rotation ticks, each row followed by its count of ticks:
The counts run from 0 to 433.
[114,131,81,98,84,83,113,97,104,139,108,106,101,120,115,112,103,103,136,83,111,78,88,99,108,131,85,74,85,90,115,145,114,91,138,93,129,90,80]
189
[92,73,64,82,135,103,73,120,58,106,105,121,73,100,108,106,129,135,95,120,75,98,120,84,102,131,105,78,99,116,91,102,115,92,123,109,86,92,100]
223
[106,80,73,86,99,72,111,82,89,116,80,107,114,149,117,99,92,85,95,80,106,87,78,82,143,114,98,50,82,87,105,122,115,103,102,106,96,111,95]
289
[85,112,98,95,113,99,140,84,63,138,108,104,78,140,112,103,100,105,109,126,121,83,112,68,100,106,86,84,96,64,102,126,123,108,105,81,124,97,77]
114
[101,121,84,118,95,131,115,93,111,142,88,89,131,145,116,128,86,100,91,68,99,94,96,124,103,87,129,110,83,104,113,90,140,119,100,122,117,93,112]
363
[93,104,99,113,100,102,134,74,96,109,86,139,100,78,75,74,94,60,107,82,86,104,119,134,94,81,77,100,73,125,101,97,77,106,96,91,148,101,95]
295
[90,70,124,77,52,103,91,72,125,102,102,87,96,119,116,130,81,93,93,109,126,88,85,83,105,75,124,93,107,126,99,116,90,87,45,80,112,116,93]
180
[128,101,124,100,80,73,73,91,65,58,98,89,82,65,103,103,105,94,111,108,73,97,79,82,81,87,120,67,125,117,116,86,88,89,97,89,89,115,97]
71
[77,151,89,83,92,132,109,119,95,79,111,112,79,101,108,85,94,102,89,115,94,114,112,125,71,89,144,137,93,131,89,76,93,104,69,94,104,100,91]
426
[102,117,112,92,117,114,119,84,76,120,84,117,105,123,112,81,117,82,90,98,89,128,82,116,107,52,119,112,62,107,106,90,125,125,86,66,117,107,107]
195
[139,80,67,100,122,84,106,102,74,87,96,129,119,68,90,78,110,108,88,66,74,101,120,151,109,112,86,90,95,125,107,107,93,88,116,95,87,111,91]
395
[64,113,124,108,80,142,112,115,125,109,87,79,100,76,98,109,118,103,110,106,108,98,97,106,79,101,122,133,114,121,92,72,121,112,85,115,96,58,120]
154
[132,87,78,121,104,115,121,100,49,97,85,124,83,126,112,105,75,88,68,137,110,110,97,86,109,87,124,102,119,74,95,78,127,108,93,103,114,78,87]
38
[110,92,94,93,76,91,125,70,78,106,100,111,94,135,114,116,71,59,108,100,87,64,111,88,94,93,110,69,96,100,124,131,104,88,89,120,137,131,85]
191
[126,127,78,114,66,91,81,92,114,115,73,98,128,111,102,119,104,84,125,80,67,91,92,97,106,100,92,92,100,108,118,106,121,104,140,143,130,68,122]
265
[89,90,104,80,66,106,93,69,131,97,93,74,117,119,83,103,81,122,108,82,110,81,124,83,75,136,128,109,119,130,109,124,90,91,63,120,99,88,108]
255
[117,75,107,99,128,101,108,107,129,145,112,100,113,117,115,125,95,143,101,92,120,105,106,149,120,107,98,108,86,94,109,131,118,87,105,74,107,85,102]
286
[97,131,104,80,143,118,128,102,61,117,116,98,128,101,99,81,129,89,89,76,82,68,99,117,97,130,121,111,75,96,122,110,87,101,128,91,100,101,74]
21
[63,99,74,96,95,108,122,97,53,87,139,117,88,92,88,79,96,109,82,128,85,105,127,57,111,134,92,117,105,104,88,107,74,105,127,100,122,95,79]
126
[54,108,119,118,104,99,87,101,137,106,127,76,110,81,107,124,101,119,94,87,94,100,93,139,112,129,121,99,98,128,84,105,93,86,114,99,82,81,126]
77
[87,75,87,115,129,123,101,119,76,122,124,125,103,66,116,119,121,92,90,111,76,77,114,134,118,110,111,91,84,122,110,120,116,85,120,95,101,82,90]
298
[92,67,59,73,106,111,85,126,54,81,90,133,84,104,96,86,122,110,82,126,65,101,119,61,101,101,109,94,99,126,103,88,111,112,107,122,100,94,96]
224
[110,78,96,95,95,81,109,113,88,86,81,92,90,96,100,84,81,115,95,103,118,106,91,53,84,118,122,100,120,51,96,94,138,109,123,109,90,69,79]
136
[84,88,118,81,49,111,97,90,111,108,105,82,106,108,96,134,115,119,105,128,95,77,99,82,109,89,104,90,109,120,132,132,69,85,67,85,129,94,96]
179
[68,94,103,90,110,124,128,119,112,68,93,117,103,94,107,56,86,66,77,120,94,131,94,102,130,96,109,126,90,99,82,83,111,114,108,116,93,81,130]
404
[76,64,105,92,54,93,107,84,87,97,113,110,107,83,92,68,116,56,107,133,88,86,97,54,113,96,92,107,98,103,109,129,100,107,96,112,121,115,82]
202
[105,130,115,121,138,104,142,89,97,90,107,115,79,92,107,92,61,87,115,87,138,92,109,125,74,117,84,96,104,71,75,88,73,102,94,101,89,107,105]
140
[80,120,84,87,98,146,124,102,72,94,115,126,63,101,128,81,94,99,92,115,131,113,102,72,85,112,109,117,107,131,83,80,98,117,82,72,94,98,104]
50
[94,132,82,73,109,122,89,143,115,85,109,122,86,77,102,75,122,115,111,122,84,124,98,115,117,108,79,131,103,120,88,76,67,100,117,128,87,86,113]
328
[151,80,109,96,135,107,104,104,92,83,72,136,84,89,89,96,99,102,106,104,106,103,87,122,109,70,60,92,105,83,98,62,60,116,78,102,85,104,108]
41
[137,81,117,124,81,82,96,100,137,100,106,95,136,78,80,104,89,118,121,79,100,98,87,146,116,73,66,112,86,76,123,130,99,105,121,108,109,106,119]
186
[107,135,106,97,104,103,121,109,74,100,64,75,111,96,67,122,132,116,116,83,67,73,110,111,77,105,94,79,104,94,141,75,88,103,107,124,102,80,101]
242
[69,119,116,94,58,112,104,96,105,114,119,69,122,101,94,122,128,127,104,111,92,81,93,76,113,119,122,89,99,112,138,137,86,88,96,66,115,81,99]
178
[138,46,104,91,87,77,90,108,101,85,70,93,101,95,92,94,72,105,96,113,99,93,102,85,99,110,119,98,139,72,95,93,133,91,100,142,87,70,71]
135
[77,99,106,97,100,105,93,88,110,123,86,112,85,133,136,130,101,73,124,102,111,87,74,86,91,79,105,56,54,95,96,114,128,113,97,98,121,94,104]
91
[112,108,107,116,79,106,61,112,95,58,114,103,103,61,98,100,114,107,101,94,95,108,92,120,90,76,96,123,113,126,85,70,79,116,92,128,67,137,129]
250
[85,102,101,105,104,108,77,101,92,43,124,112,105,80,101,118,97,108,87,89,91,106,91,88,104,94,84,94,86,110,92,83,51,129,110,109,72,128,137]
249
[108,52,106,81,125,87,67,92,124,103,91,135,119,71,91,93,121,86,101,87,69,92,101,148,117,94,106,91,72,131,96,113,93,75,93,102,107,99,92]
198
[55,54,112,88,121,88,117,88,80,93,117,97,70,90,108,87,90,101,76,107,120,112,107,86,92,111,106,88,102,124,60,92,88,96,86,69,93,110,75]
401
[100,114,112,77,88,110,108,70,112,111,98,123,121,102,85,72,122,83,111,72,82,88,115,130,79,86,118,117,62,130,130,126,99,100,65,90,113,124,103]
98
[62,62,81,86,99,124,108,97,73,122,99,117,103,105,130,87,132,92,85,114,108,84,105,66,127,109,106,83,68,114,116,125,128,123,82,94,83,123,108]
300
[128,53,105,89,116,97,107,113,106,116,78,102,114,110,106,96,102,99,89,118,114,82,91,135,137,107,116,96,93,76,110,111,136,88,63,127,70,100,84]
210
[123,118,81,99,100,114,108,96,102,70,95,117,78,137,101,80,76,132,104,103,141,105,103,69,90,103,73,100,96,68,98,103,91,131,92,112,80,114,138]
237
